In the rows, 128 means zero.
The rows of A fall into several groups, and each row is roughly a mix of its group's hidden directions.
A:
[[153 146  86 137 143 152 102  98 102 166]
 [182 117  96 128 113  94 141 147  93 135]
 [ 83 112 158 106 160 105 133 126 158  96]
 [160 113 130 156  97 120 130 101 133  69]
 [113 170 140 114 184 154 156 134 141 116]
 [162 141 156 108 136 157 116 132  93  78]
 [155 109 124 156  82 127 113  90 164 111]
 [119 165 114 161 125 142  89 120  76 125]
 [133 116 112  85 185 109 143 160 117 134]
 [186 146 133 127 141 148 101 119  92  98]
 [103 118 144 101 177 144 114 115  81 147]
 [ 67 111 108 163 122 161 119 139 125 112]
 [138 162 103 154 104 150  97  81 145 139]
 [135 117 112  81 180 113 148 162 119 134]
 [142 144  69 133 107 130  87 151 103 118]
 [115 122 124  90  91 177 104 126 160 142]
 [ 84 110 151 116 164 139 117 107  82 111]
 [111 114 121  96 196 110 148 126 106 130]
 [105 142 137  90 133 167  96 132  80 138]
 [ 95 143 127  91 162 142 129 153 119 178]
 [139 120 126 125 147 122 175  90 118  74]
 [118 161 121 163  96 111 139 112 172 163]
 [111 101 140 161 145 183 151 104 104 126]
 [180 183 120 134 114  98 111 134 131 126]
 [185 147  92 138 119 144 113 124  88 123]
 [185 105 114 121 107 169 111 129 141 101]
 [172  94 140 138 148 109 164 101  94 126]
 [131 154 139 133  70 181 122 136 140 124]
 [108 125 131  91 129 159 125 116  78  84]
 [ 64 133 145 141 134 101 160 127 127 158]
 [126  65 133 131 145 151 147 112  87 141]
 [116  84 154 110 113 180 140 137 103 109]
 [ 91 130 151 138 165  83 138 149 137 164]
 [141 157 111  93 108 138 134 142 180 164]
 [187 104 104 145 159 124 120 120  93 129]
 [110 105 121 125 181  73 126 109 130 138]
 [103 178 115 116 125 147 101  98 119  87]
 [113 136 107 185  99 145  91 122 101 118]
 [133 162 158 145 100  79  91 118 125 146]
 [120 152 105 133  71 124  90 113 141  98]
 [138  85 147 136 156  82 141 161 136 102]
 [135 151 190 138 146 106 129  99 121 161]
 [152 147 101 153 109 131  78  97 103 152]
 [137 120 169 126 180 120 165 138 130 162]
 [184 174 101 140 117 109 107 114 130 120]
 [140 130 124 127 138 133 132  69 130  69]
 [162 137 113 144  80 118 105 135  84 152]
 [154  95 146 127 131 132 117  63 112 105]
 [127 128 144 160  71 100  99 121 158 117]
 [115 138 102 160 142 120 176 146 123  79]
 [183 149  91 162 115 158 125 115 126 133]
 [175 172 109 159 125  92 138 110 134 123]
 [135 129 141 113 161 107 180 122  95  90]
 [182 132  83 130 123 144 112 131  94 153]
 [112 115 150  77 144 152 148 171 108 111]
 [138 106 127 154  72  93  95 130 114 146]
 [184 104 126 140 104 174 123 124 147 111]
 [113 142 130 126 144 111 119 165 129 198]
 [133  87 157 159 152 158 168 120 134 152]
 [169  82 123 136 114 181 121 124 139 118]
 [130 116 140  95 154 160 173 171 117 115]
 [ 95 185 123 109 128  79 120 133 125 132]
 [125 149 114 160 108 133  84  81 157 142]
 [ 70 153 111 108 128  82 142 128 116 137]
 [137 158 126 187 117 116  88 137 107 150]
 [ 78 137 142 106 148 148  94 105 112  93]
 [181 124 131 148 118  83 164 140 135 150]
 [ 63 119 125 124 121 100 155 137 155 152]
 [126 150 114 146  96 115 155 163 153  78]
 [156 112 140 159 160 107 121 150 172 162]
 [110 162 167 147 174 159 150 109 123 131]
 [163 125  95 119  84 168 116 106 129 101]
 [147  91 118  93 152 139 116 144  80 100]
 [100 152 135  96 165 126 129 167 106 166]
 [124 123 125 141 171 129 132  84  94  82]
 [163  98 142 163 100 109 125 165 156 107]
 [103 146 145 106  92 180 154 142 150 134]
 [120 166 100 166 104 170 103 121 124 104]
 [115 157 113 163 126 150  90 112  77 120]
 [125 145 143 170  76  94  97 134 124 141]
 [107 195 131 116 132  87 110 130 141 128]
 [121 147 117  96 160 187 154 124 142 111]
 [194 118 113 123 154 138  90 134 120 111]
 [160 138 130  89 105 128 137 148 160 179]
 [111 114 140 169 156 100 133 156  77 129]
 [142 108 114 140 172  70 112 116 103 128]
 [144 106 168 116 131 111  89 111 105 174]
 [147 106 110 125 179  85 129 131  87 134]
 [131 114 175 180 151 143 146 125 138 160]
 [165 120 127 134  97 112 176 169 103 127]
 [109 139 145 106 137 180 148 136 166  93]
 [130 179 183 133 154 127 138 109 124 149]
 [134 161 119 128 145 185 153 122 167 107]
 [ 96 179 126 138  97  89 146 121 133 153]
 [121  87 162 146 104  97 114 101  94 151]
 [ 92 122 161 157 122 113 129 114 186 115]
 [ 63 152 163 104 145 115 133 139 128 117]
 [110  89 161 108 129 142 127  86  99  94]
 [116 157 113 123  94 138 102 169 170 154]
 [124 163 145  97 178 147 163 131 152 120]
 [ 92 109 159 137 155 102 120 144  88 163]
 [ 84 110 156 128 130  84 132 119 173 115]
 [114 114 104 120 165 184 154 130 101 110]
 [168 132 116 151  88 177 121 147 146 141]
 [130 144 162 108 178 135 175 144 141 144]
 [152 190 135 148 124  87 146 122 134 112]
 [129 167  91 155 101 166  99 124 123 104]
 [ 95 106 148 120  94 122 137 160 150 178]
 [ 66 144 157 128 132 110 140 139 163 149]
 [114 108 140 144 164 121 137  91  85  87]
 [172 174 103 132  81 116 117 122 139 127]
 [127 133 128 158  81 128 107 148 138  72]
 [135  94 140 129 181 149 168 140 112 152]
 [ 69 115 168  99 142 125 123 134 154 114]
 [175  98 112 107 156 150  91 137 113 104]
 [152  84 125 128  77 152 156 114 154 125]
 [110  65 136 121 159 171 127 125 123 117]
 [157 123 141 162  75 136 110 149 159 106]
 [143 149 101 172  96 109 125 161 166 132]
 [147  84 112 119 170  78 126 145 128 132]
 [121 168 143 104 182 153 160 130 140 120]
 [ 85 150 147 125 154  74 146 147 122 146]
 [ 89  99 136 165 147 130 125 115  86  93]
 [ 93  77 161 118 161 154 135 143 114 130]
 [136 133 146 145  77  77  99 125 145 143]
 [129  91 134 136 140  58 117 140 110 140]
 [149 145 100 133 139 148  83 106  82 153]
 [ 82 177 116 103 138 143 102 149 147 115]
 [118 136 120 145 164 110 168 174  91 128]
 [136 114 170 125 179 115 159 134 118 165]
 [106 124 139  75 145 132 143 153  76 134]
 [185 157 123 131  88 146 109 127 152 112]
 [117 152 169 120 143 173 157  87 119 122]
 [ 86 116 113 141 122  93 147 135 161 175]
 [142 166  89  93 128  99  92 152 118 119]
 [115 166 161 131 178 159 157 113 135 125]
 [126 114 124 116 136 190 168 109 151 107]
 [122 135 140  89 136 179 155 153 139  90]
 [126 136 138  88 156 131 133 156 111 188]
 [141 176 158 161 136  86 136 139 140 155]]
Each list below has four rows that fit no group; the rest each fit one group, if only roughly. Name those rows in the order they come.
    Z150: [102 137 130 129 130 204 131 103 136 122]
    Z911: [161 132  87 123 150 124 105 114  79 157]
    Z541: [ 94 151 151 111 126 177 115 122 167 103]
    Z24: [157 100 166 150 165 143 173 119 123 131]
    Z637: [115  62 131 153 130 132 131 118  84 132]
    Z955: [165 154  94 173 119 142 107  97 133 147]
    Z111: [144 113 108 163  80 138 119 108 174 114]
    Z562: [157 170 146 147  95 151 120 147 163 101]
    Z837: [117 179 103 165 106 132 163 140 151 139]
    Z131: [175 164  80 137 145 135 127 125 156 111]
    Z297: [115 119 138 141  89  73  84 125 113 126]
	Z150 Z24 Z562 Z837
    Z571: [166 160  87 139 144 118  91  98 147 125]
    Z224: [129  82 106 144 131  74 114 120  94 137]
    Z456: [144 154 126 146  81 180 104 123 108 137]
    Z592: [109 136 167 137  82 144 153 151 161 102]
    Z264: [142 105 117 176 110 103 106 154 100 164]
    Z702: [144  97 100 163  80 101 111 121 110 110]
    Z232: [162 124 122 132  86 112 175 132 165 105]
    Z879: [118 110 141 135 148 114 123  77 102  75]
    Z210: [ 82 148 134 126  95 179 143 146 149 133]
    Z415: [126  90 120 127  79 128  77 129 119 154]
    Z450: [131 129 153 140  66 133 136 155 170 114]
	Z224 Z702 Z210 Z415
    Z617: [128 162 149 149 103 148 135 173 139 173]
    Z922: [123 139  77 138  98 170 114 129 138  90]
    Z523: [101 147 123 162 124 117  86 118  85 161]
    Z475: [105 148  92 120 144 153 186 141 145 112]
    Z201: [136 150 113 143  89 176  95 113 147 155]
    Z429: [131 133 167  84 160 167 144 148 110 111]
    Z175: [131 177 126  89 167 118 143 159 151 127]
    Z549: [152 169 103 111  94 137 117 129 175 106]
    Z931: [ 74  70 143 138 144 140 125 132 116 121]
    Z386: [111  97  93 116  77 164 143 114 143 118]
	Z617 Z523 Z429 Z931
    Z811: [114 134  96 132  79 106  82 136 108 104]
    Z685: [103 146 102 108 171 144 176 154 120 138]
    Z731: [143 149  91 180 108 108 126 132  91 144]
    Z410: [115 167  87 151 107 112 107 164 124 159]
    Z919: [163 135 128 148 109  91 146 170 143 167]
    Z622: [135 171 163 162 109  96 141  91 124 136]
    Z382: [ 76 180 101 106 126 115 140 145 136 129]
    Z306: [178  70 114 129 140 157 125 143 130 122]
    Z810: [122  97 126 101 196 107 136 139 125 111]
    Z60: [ 81 137 108 138 119 136 120 180 134 167]
    Z212: [127 179 128 116 140 182 128 100 104 116]
    Z550: [ 99 152 112 113  90 146 107 159 174 131]
	Z731 Z410 Z622 Z382
